Rows are one point carried round by a steady rotation, each followed by how many ticks it has turned.
The counts run from 0 to 966.
 89 111  85 103 100  99  87 101 107  87  73  83  77 110 107  87 140  76 102 101  75  85  89  58  83 106  80 123 135 104  95  87  66 100  95  81 102 127 100 104 124  86 102  97 116 115  91  72 123 109 110 126 109 122 109 124 | 300
 93 114  71 101 101 129  90 111 111  91  79  80  82 106 120  95 148  76 104 108  79  86  86  74  93 115  87 111 139 114  95  88  73 104  92  95  99 119  95 104 128  87 101  90 119 121  70  67 120 109  96 127 100 114  92 123 | 22
 99 111  85  81  84 118  84 125 117  75 109  85 104  94  97 129 154  69  83  93  93  99  77  77  95  99 110 115  91 106  95  89  92  94 111  76 115 118  80 104 116  83  94  73 107 121  94  64 135 113 112 118  99 109 107 131 | 322
 90 100  72 121 111 119  83 106 100  81  92  73  78  96  93 125 140  67 107  96  98  88  87  74  86 111  77 125 130 116  78  85  84 104  92  75 100 109 113  89 133  73  79 107 113 114 103  71 112 105 108 117 122 109  94 104 | 646
103 109  71  95  91 135  91 132 109  71  99  85  86 100  92 128 159  75  98  79 108  96  80  76 106 110 106 126 103 101  93  90  94 100 101  89 113 112 110 107  94  81  76  80 101 113  76  78 113 112 106 112  99 114 104 137 | 539
103 126  83  96 107 119 100 117  97  79  70  77  82  97 100  96 146  80 105  89  90 108  79  64  63  96  85 114 122 106 100  96  81  99  85  89 107 115 104 109 105  82  88  82 124 122  83  71 114 132 103 110 111 124 112 130 | 259
100 112  89 100  95 127  96 121  87  71  92  89  68 111  89 123 141  65  99 100 110 110  82  65  78  97  85 124 120 102  98  93  85  99  96  88 103  98 121 130 137  58  86  99 113 105 103  82 109 113 112 101 116 123 109 123 | 747
 78 108  68 117  94 129  79 127 119  72  95  82  87 101 100 130 150  70 101  91 101  75  93  80 116 116  83 131 117 108  82  85  88  98  95  90 101 122 108 106 114  89  90 103 101 115  73  83 115  93 111 126  91 103  90 123 | 498
 91 116  77 105  94 117  84 114 111  86  88  78  93  88 111 107 146  70  98 105  72  88  74  71  93 102 104 109 118 109  94  90  80  97 101  84 106 118  85  98 132  87 109  74 119 130  87  63 132 104  96 123 102 111  97 126 | 449
 92 123  67 123 109 129  81 129 112  70  90  75 104  93  99 126 143  81  96 100 104  69  89  61  92 103  87 130 107 122  84  92  93 106  87  83 113 111 105 101 113  91  91  85 122 116  83  72 111 105 102 125 102 100  91 116 | 212
 91 106  75  91  96 120  88 109 115  93  99  80  96  89 107 112 154  67 101  84  70 109  77  95  89 111  99 105 116 113  93  83  79  89 102  79 103 122  86  94 126  80  84  89 103 129  90  59 133 120 108 113 103 115 108 117 | 803
 96 115  93 110  82 111  89 122  96  65  91  76  82  88  88 131 143  60 102  94 100  99  72  70 101  87 101 135 111  95  85  84 101  95 107  84 112 110 100 111 125  82 104  82 108 120  98  76 132  99 108 108 106 113 109 135 | 531
 82 106  73  95  98 129  82 109 132  87  90 104 102 112 112  94 142  78  73 100  86  93 105  79 101 121  89 106 119 126 106  94  55  82  98  68 109 125  95 121 135  79 102  85 112 111  85  70 102 118 102 119  99 107  97 114 | 433
 83 118  97 111  93 110  91 109 121  67  92  72  96  94 107 106 138  65 102  99  82  95  97  90 102 105  68 139 109 125  87 100  82 100  98  80 107 131 102 105 120  79  87 104  94 111  74  77 124 103 114 117 102 114 126 128 | 769
103 111  92  87  81 126  94 125 126  67 107  81 113  90  97 119 147  71  80  95 104  98  91  91 107 102 105 128  97 121  94  92  88  94 106  69 119 124  88 104 118  85  97  65 102 109  88  67 119 117 109 106 100 114 120 122 | 960
 95 103  77  87  89 115  78 124 125  75 105  98  94 116  93 120 151  79  81  92 102  71 103  57  98 119  93 123 109 101  83  81  78  95 103  67 112 122  97 103 109  86  88  88 100 106  99  72 107 109 125 130 101 106  93 123 | 153
 91 111  82 100  93 118  78 121 127  74 112  82 110  99 106 123 144  76  84 104  91  70  99  74 101 109  84 127  95 122  87  92  85 103 101  70 114 124  86 101 123  85  91  89 104 111  88  64 120 105 118 133  98 107 102 118 | 918
 90 104  69 122 115 132  87 114 105  74  92  90  92 101  90 123 132  70  87  97 116  93 101  72  86 107  78 121 120 129  93  93  78  88  88  68 108 103 118 115 140  70  88  96 120 108 109  82  88 115 107 107 118 105  91  96 | 915
105 113  87  94  97 119  95 116  89  72  69  91  71 106 104  93 139  74 100  97  94 108  81  59  79 101  94 126 127 107 107  97  74 100  98  85 111 109 121 121 119  67  94  80 120 110  98  81 106 122 101 100 118 123 123 134 | 184
 93  93  59  90  97 129  79 121 114  85 102 102  87 111  89 126 154  71  84  81 104  95  95  74 102 123 107 108 117 101  90  75  78  81 105  62 108 114 109 106 115  77  84  85 101 119 112  73 101 116 113 112 108 104  85 107 | 513
 96 125  84 105 100 136  93 131 119  70  98  88 113  98 100 118 137  84  75 112 107  85  95  65  90  93  92 120  96 130 105 103  80  99  91  79 117 112  99 124 130  86 100  73 125 109  82  73 103 117 101 118 100 107  99 120 | 834
111 105  91 105  98 116  93 116  89  70  79  74  79  92  93 112 139  69 102 101 104  99  72  65  80  94  91 140 127 108  93  93  93 109 100  78 114 102 114 104 127  69  98  76 119 110 105  74 111 113 100  99 126 120 122 124 | 252
 91 109  94  92  73 116  87 126 104  72 102  95  74 112  94 126 146  64  90 106  97  97  81  67 105  99 105 125 105  89  95  90  86  95 110  89 105 114  98 128 132  74 105  91 102 110  98  75 128 100 117 114  96 119 106 143 | 389
103 100  85  75  90 115  97 106 112  85  76  98  80 112  98  88 149  78  88  82  99 111  92  68  90 118 103 113 133 101 106  81  67  81  99  67 110 127 107 109 110  80  91  74 106 117 101  80 108 130 113 100 110 124 113 122 | 385
 85 124  94 108  92 113  87 115 115  65  90  74  93  98 113 102 136  74 100 102  84  85  92  78 102 101  68 136 107 122  94 103  83 108  97  90 105 127 101 114 119  84  91 100 103 108  66  75 122 102 110 121  97 120 124 137 | 416
 84 124  99 119  96 117  96 115 116  72  98  69 102  89  98 126 135  62  96 109  99  95  89  88  91  89  70 127 105 131  93 100  86  99  88  88 102 115  95 119 148  86  98 102 115 112  82  73 127 110 112 118 102 116 108 112 | 483
 85 125  95 112  90 133  94 126 114  69  95  88  94 109  92 127 133  70  88 112 121  93  94  73 100  93  78 123 107 119 103 101  79  94  92  93 106 109 105 141 145  78 107  92 120 101  81  86 105 104 108 115  97 116  97 120 | 272
 94 122 108  99  95 119 106 110 109  76  91  80  92 104  99 104 134  70  87 110 100 114  89  76  76  91  77 119 114 124 108 100  72  98  89  80 105 113  99 127 149  73 101  89 120 103  93  74 116 124 113 104 113 130 121 117 | 753
 76 102  84  93  84 118  80 116 135  76  96 104 100 114 108 105 141  76  75  99  92  88 108  74 119 116  93 124 110 118  99  94  62  81 110  65 112 133  96 121 131  81 105  88  97 108  92  77 109 107 112 121  95 110 103 121 | 432
103 125  95  90 107 120  98 113 105  80  88  77 100  94 104 103 137  76  87 104  92 111  88  68  64  95  85 113 109 127 108 101  78  99  88  78 111 114  92 111 132  74  90  77 127 112  92  62 116 131 104 105 114 123 118 118 | 401
 97 124  85 105  88 120  94 125 122  62  85  85 117  85  93 112 138  76  75  99 103 101  92  80 102  92 106 126 100 124 102 100  82  84 105  67 125 121  97 115 121  88 111  60 115 115  86  76 106 120 100 103 101 106 115 122 | 406
 85 119  78 102  92 119  84 123 129  75  93  82 101 102 102 110 151  83  93  90  92  71  98  76 105 115  85 125 109 112  86  89  78  97  92  80 107 137  92 102 102 100  91  92 100 116  68  76 121 109 114 132  87 114 102 128 | 776
 89 113  84 113 105 103  90  98 121  75  69  80 101  98 105  83 131  77  90  97  90  92 103  72  87 109  75 131 132 129  94  90  68  88  93  61 109 131 108  98 125  86 102  83 118 112  98  78 104 122 107 107 117 114 114 108 | 569
